Some points, each followed by its number:
[  2 -59  64 -60 -13  21  42  11 -22  24   5 -18  -4 -40 -28 -12] 0
[ 45  33  -6 -36  29  17  59 -35  12  11 -12  57  27   8  40 -23] 1
[-29  -8  23  75  48  43  12   2   1  16  -8 -10  22 -18 -15  21] 2
[ 29   8 -28  20  28  21 -16 -35  -2  37 -53 -24  20  -4  36   7] 3
[ 24 -10  49 -21 -15  40  20  47 -38  68  26 -19 -17 -14 -13 -17] 4
[-39  32 -10 -43  -9 -10  -5 -41  -7  28  22  20  19  -2  26 -25] 5
[-30  22 -35 -19  34   4 -32 -69 -22  24 -22 -19   1  15   8 -39] 6
[ -5   5  40  45  35  33  16  35  -6  27   6  32  11 -12  30  65] 7
[ -1  30  40  41  -7  20  26  18   6  34  25 -16 -21 -28  -2  18] 8
[-17  43   8 -44  37 -10 -24 -26   0  26 -11  37  36 -18  27 -26] 9
[  9  37  22 -23  -8  -1  40 -36  10  34  -4  15  19 -37  32  16] 10
[-72  77  10  24  28   3 -41 -26  12 -22  38  54   8 -50  -3  21] 11
[ 20 -47  10 -78 -77  -2 -41 -43  14  48 -21  31   3  15   6 -41] 12
[ 14  -2  -7  61  26  38 -42  -1  -1 -23 -40 -20  -3  19  -3 -37] 13
[-32 -11 -14 -24 -38  -4 -40 -50 -25   5 -24   0 -13   1 -24 -48] 14
[  1 -29 -36  -3   3   8  -4 -28 -45 -31 -25 -10 -18  28 -36 -41] 15
[ 19 -44  13   1 -24  20  68  35 -16 -25  37 -33  -3  36 -22  23] 16
[-10  28 -10   9  21  31 -34  -5  69   3  35 -34   3 -12  22 -22] 17
[-17  56 -15 -65  -6   4 -73 -31  30  51 -14  57  61 -28  38  -6] 18
[ 36 -23 -20 -18 -34  25  13  35 -28 -10  42 -21   0  16 -58   2] 19
[-22 -62  19  56  12   8  23  16 -62 -29   4 -15 -17  -3 -58  51] 20
[ -5   5 -57 -56  -1 -20 -65 -78 -24  28 -72  -9  16 -13   4 -72] 21
[ -8  71  41  14   9  25 -15   5  15  27  34  40  34 -17  47   0] 22
[-26  43  34 -23 -30  24 -12  34  48 -32  58  38  -3 -48  21 -24] 23
New points follow, each followed by the numbers of its five nearest points above, looking only along the 2 directions in which the numbered points spread most, nearest first.
[ 16  -1 -17  38 -11  36  38  38  47 -29  37 -25 -35  57 -31  -8] -> 4 16 0 19 20
[-19   3  30  20  30  -2  -1 -14 -24 -23  -7 -17 -10   9 -27  38] -> 4 0 13 2 8
[-13 -25 -23 -31  31 -12 -33 -44 -14 -58   9  21 -19  16 -23 -66] -> 14 12 6 3 15
[-65  27  22  46   0   7 -33  10 -19   4  34  14   7 -67  -2  -5] -> 23 17 10 8 7
[ 21 -20 -40  18 -13 -27  48  38  36 -16  19 -15 -69  47   9  40] -> 4 0 19 16 20
[-55  10   4 -15 -36  18 -24  -3  19 -49  40  22  25 -13 -60   6] -> 13 17 10 3 1
[ 48 -16  -4  -1  -1 -16  10  12  31  -5  23 -18  -6  18  16  -7] -> 13 4 0 3 19
[-18 -38 -15 -16  15  35   9  66  -4   8  49  38 -58   5  -2   5] -> 4 2 8 0 13
[ 21   1 -41   3  -9 -18  41  44  22 -12  24  20 -33  25  10  31] -> 4 2 8 13 0
[-29  26  54  43 -11  17 -17  -6   9   7  42  46  33  -6   5   9] -> 23 17 22 7 8
[-15 -21   3  13 -10   8 -33   7 -38   3  31  13 -39 -40  41  -1] -> 13 4 17 3 10
[ 25   5 -14  44  47 -35  16   0 -13  -6  11 -44 -16  18  20  57] -> 4 2 8 0 13
[ -1 -59  13   9   4  35   2   2   3 -31 -48 -21 -30 -54 -27   4] -> 0 19 4 13 16
[ 51 -21 -20 -53 -33 -20  78  30  -6 -52  60 -65  18  48 -58  -9] -> 19 0 16 20 4
[-52  40  44  15  -6   6   1 -14  13  -7  18  47  43 -15 -14  14] -> 23 17 10 22 11
[-23 -84 -52   7 -19 -17 -20 -14 -26  34   5 -11 -30   0  12  -1] -> 15 13 0 14 19
[ 27   8  30 -15 -35   3  13  25  29 -28 -32 -53 -13 -10  -6 -11] -> 13 0 4 19 3
[-12  14  -5 -14   7  23 -20   3  -9  34  -2 -36 -22   1  27  23] -> 13 3 17 10 1
[-22  16 -32 -32  22  15  -4 -32   8  -8  21  20  27 -31  22   5] -> 1 10 17 5 3
[ -6  49  45  18  69 -24  -5 -12 -26 -17 -18  -2  39  24  18  77] -> 23 17 8 10 2
[-39   9  -6 -45 -30   4   0  -8  12 -12 -14  -5 -14 -51   0  14] -> 3 1 13 10 17
[-10 -24  20 -17 -41   7 -65 -17 -14 -11  12  18 -54 -81  22 -66] -> 3 6 5 1 13
[-20 -13 -16 -19  -8  23 -40 -18   1  -6 -14  22 -17 -14  13 -16] -> 3 1 5 6 13
[ 61   4 -23  29  20  -4  41  40  55 -49  -8 -39  11  62  12  -8] -> 4 0 13 19 2
[ 22  -5  -2 -55 -53   5  68  28  13 -60 -31 -42  14  11   1   1] -> 0 19 13 4 15
[ 16 -25  25  10  18 -13  18  -8 -25   8 -12  15   3  14   3  37] -> 4 13 0 2 19
[ 54  -2 -26  43 -24 -15  24  -9  34  27   2  13 -51  19  16  -6] -> 13 4 0 3 2
[   7  -22  -37   -6   -5 -113    5  -36  -32   31   -8  -55   -4    6   25   -3] -> 14 15 12 13 3
[  2   4  11 -34  -8  17 -48  -2   1  -6  37  36  -3 -71  13 -53] -> 1 5 10 17 3
[ 63  14 -30 -14  46 -13  66   5  14 -73 -46 -37  64  32  15  10] -> 13 0 4 3 19
[ 28  36 -31 -44  19  66 -11 -42  49  11 -18  27  18  -1  11 -13] -> 5 9 1 3 10
[-15   5 -15  47  25 -18 -23  71  37 -49  72  -8 -71  22  -6 -17] -> 2 8 4 7 0
[ 10  18  -8  38 -57 -19  21  21  38   6  53 -22  11  56 -34  21] -> 4 2 8 0 13
[-33  15  54  -4  24  51  22  36  15   0 -23   8  -9 -36   2  41] -> 8 2 7 23 4
[-22 -55  42 -24 -25  35  40  23  10   2   7   0  -2 -36 -27  -3] -> 4 0 19 13 2
[-26  10  -9   6   1  41   6  23  29 -20  16  13  29  34 -38  31] -> 2 8 4 13 7
[  3  -7   2   1   6  30 -54  -3 -18 -18  18  15  -6 -35  27 -29] -> 3 1 10 17 13
[-56  35  23 -44  46 -99   4 -39 -37  31 -54  17  65 -18  13  35] -> 5 9 1 3 10
[-35 -27  13  10 -11  46  32  20  -6 -19  15   7   1  20 -24  25] -> 4 2 0 19 16
[ 18 -15 -36   0 -36  -8  56  22  30 -61 -45 -12  -6  19   0  10] -> 0 13 19 4 15
[ 85  17  -2 -20  62   8 -11 -67  55  33  41  24   0  15  38 -63] -> 5 9 1 3 10
[-20 -26 -34   6  34   3 -40 -50 -73 -26 -37   8   3 -24  19 -27] -> 14 6 3 12 13
